rotation steps, each row followed by its count of steps:
The counts run from 0 to 536.
[ 20  17   3  -8  15  -8  25   6 -13   2  13  -6 -25  13  -2  15 -34 -26
 -20   1  -2 -36 -35  16   3 -12  -5 -11  -6  29  23 -11  35   6  -6 -16] : 327
[ 21  30  -1  -6  19  -8  17  -3 -17   7  17  -4 -12  -4   3  38 -36   1
 -24 -34  24 -26 -25   8  23 -11   2  -3 -12  26   2 -19  20  12 -10  -4] : 395
[  4  33   1   3   5  -4  25  15   4   2   4  -9 -15  17 -15  33 -34 -21
 -24   0  14 -32 -19   5  19   0  -1   0 -15  23  23 -21  37  19  -1  -1] : 149
[  7  37  -8  -2   7  -1  28  13  11   0   7  -2 -19   9 -18  33 -38 -15
 -19  -4   7 -30 -11  13  21  -9  -1  -7  -3  21  21 -27  33  22   2  -2] : 536
[ 24  23   6   6  17   4  18   1  -3  12  17  -8 -22  25 -11  28 -26 -17
 -13 -24   4 -28 -32  13  10 -10  -5 -12  -6  25  22 -14  16   1 -14 -36] : 169
[ 11  36  -7 -11  10  -4  30   0  11  13  13   6 -15  17 -25  28 -32 -12
 -30 -10   0 -33 -13  15  26 -21  -5 -10   6   2  18 -29  11  16   5  -6] : 384
[ 24  23   8   6  18   5  17   0  -3  13  19 -10 -21  23  -9  29 -26 -16
 -13 -29   6 -27 -31  15  10  -9  -4 -13  -4  25  23 -13  13   0 -16 -33] : 168
[ 11  22   7  -5  12  -5  30   6   0  -3   6   4 -18   5  -3  17 -50 -23
 -12  -7  11 -42 -22   7  17 -10   4 -15  17  28  27 -12  26   2 -14   3] : 222
[ 19  29   5 -11  24 -18  22  -9 -26  11  16   5  -8  -7   2  32 -28   1
 -24 -32  15 -31 -24   8  23 -18  -3  -5  -2  18  -3  -9  26  18  -7  -2] : 110
[ 13  34  11  -1  19  -5  24  -5   0  26  25  -6  -6  12 -15  43  -9  -6
 -32 -32  -3 -24 -16  29  13  -9  -9 -11   3   0  12 -15  18  22   0  -5] : 415
[  8  26  29   3  16   4  24  -3  -1  20  22   1  -9  12  -5  29 -25 -13
 -11 -35   9 -36 -22   3  17 -20  -4 -12  10  11  26   2  18  -6 -32  -5] : 61
[ 18  19  16  -7  18  -9  26  -8 -11  13  15  -3 -11   0  12  25 -36  -8
 -34 -27  20 -34 -29   8  16 -10   3  -2   0  10  11 -15  20  -7 -31  12] : 85
[ 15  25   6  12  19 -16  33   3  -8   1  -7   4  -8  11  -5  24 -37 -18
 -16 -14  17 -37 -22  12  18  12   3  -6  14  22  13 -13  38  17 -10  -7] : 119
[  6  32   0   4   7  -3  23  14   0   0   3  -6 -15  18 -15  32 -37 -20
 -17  -4  17 -32 -21   0  22  -2   0  -1 -14  29  22 -18  34  18  -2 -10] : 147
[ 11  32   7   6  14  -4  29   2   6  23  12  -8 -14  24 -18  34  -9 -13
 -37 -12  -2 -26 -20  21  12  -4 -10   0 -12  -5  17 -23  34  16  -9 -11] : 24
[ 13  34   4 -11  13  -2  15   2  -5   9  28 -11 -11  -6   0  45 -32  -3
 -25 -33  15 -22 -18  17  18 -13   1 -10  -8  25  12 -17  15  16  -2   8] : 6
[ 10  24  11  -3  13  -3  28   5  -3  -2   8   5 -16   0   0  19 -48 -18
  -8 -15  14 -41 -22   2  19 -14   4 -14  14  29  24  -7  28   0 -20   3] : 220
[ 25  14   9  -1  20  -5  30  -3  -4   6  10  -1 -22  13   1  13 -37 -23
 -20 -15   2 -37 -32  23   4  -5   0 -17  18  20  23 -14  20  -5 -19 -15] : 479
[ 12  25   5   0  16 -14  34   4  -5  -2   0   7 -11   6  -8  19 -43 -23
 -13  -8   7 -41 -19  14  17   0   2 -15  24  24  20 -10  33  17  -2  -1] : 507
[ 17  27  14   1  20   0  17   4 -15   7  25  -5 -17   2  -3  34 -23 -12
  -2 -33   2 -28 -25  14   9 -16  -6 -17  -2  34  18   4  33  13 -11 -19] : 37
[ 22  25   3   4  16   2  20   3  -5  11  14  -6 -24  28 -15  24 -24 -19
 -14 -15   1 -30 -32  11  11 -13  -7  -9 -11  23  22 -15  23   5 -11 -37] : 171
[  9  37  14   1  17   1  24  -1   0  26  27  -6 -12   7 -12  42  -6  -2
 -26 -31  -3 -23 -15  21  13 -18 -11  -6  -9  -1  13 -11  33  16 -14  -6] : 29
[  3  31  20 -13  14  -9  26  -7 -13  23  21   8  -6   7 -10  29 -21  -8
 -27 -21   7 -38 -21  -6  26 -34 -10  -2  -6   0  12   0  26   7 -16   6] : 210
[ 19  26   0   2  14   0  23   5  -5  11  12  -5 -25  27 -17  24 -22 -20
 -18  -7  -2 -31 -30  10  11 -15 -10  -5 -16  19  21 -15  31   9  -7 -33] : 173
[ 15  19  26   2  21  -5  24  -1 -13  12  22  -7 -11  -2  10  29 -25 -16
 -15 -31   5 -31 -27  21   3  -5  -2 -15   9  23  21   3  34   2 -24   3] : 190
[ 19  17   3  -9  14 -10  27   6 -13   3  12  -7 -24  15  -3  16 -32 -28
 -24   3  -3 -36 -35  17   3 -11  -6  -9  -7  25  23 -13  36   7  -5 -13] : 328
[ 13  34  16   1  20   2  18   0  -8  18  31  -5 -14   0  -5  41 -13  -2
 -12 -39   0 -23 -19  18  12 -21  -9 -13  -4  17  14  -2  31  13 -16 -12] : 33
[  8  29  19  -7  16  -7  25   3 -13  17  26  -8 -13  -5   4  34 -14  -8
 -29 -19   0 -28 -22  17   8 -18  -8  -3 -13   8  13  -3  47  13 -17  12] : 184
[ 11  34   7   3  17  -7  30  -1   7  22  17  -6  -8  16 -18  38 -12 -12
 -35 -20  -4 -25 -15  33  10   0  -7  -9   5  -3  16 -22  26  23   1  -3] : 412
[ 12  25  18  -1  12  -2  13   5 -12   6  22 -15  -6   7   0  41 -35 -18
 -14 -31  19 -29 -27   8  12  -1   2 -13  -5  38  23  -2  15   9  -6  -2] : 294
[ 11  23   9  -4  12  -5  29   6  -2  -3   6   5 -18   3  -1  17 -49 -21
 -10 -11  13 -41 -22   5  18 -12   4 -15  16  29  26  -9  28   1 -18   3] : 221
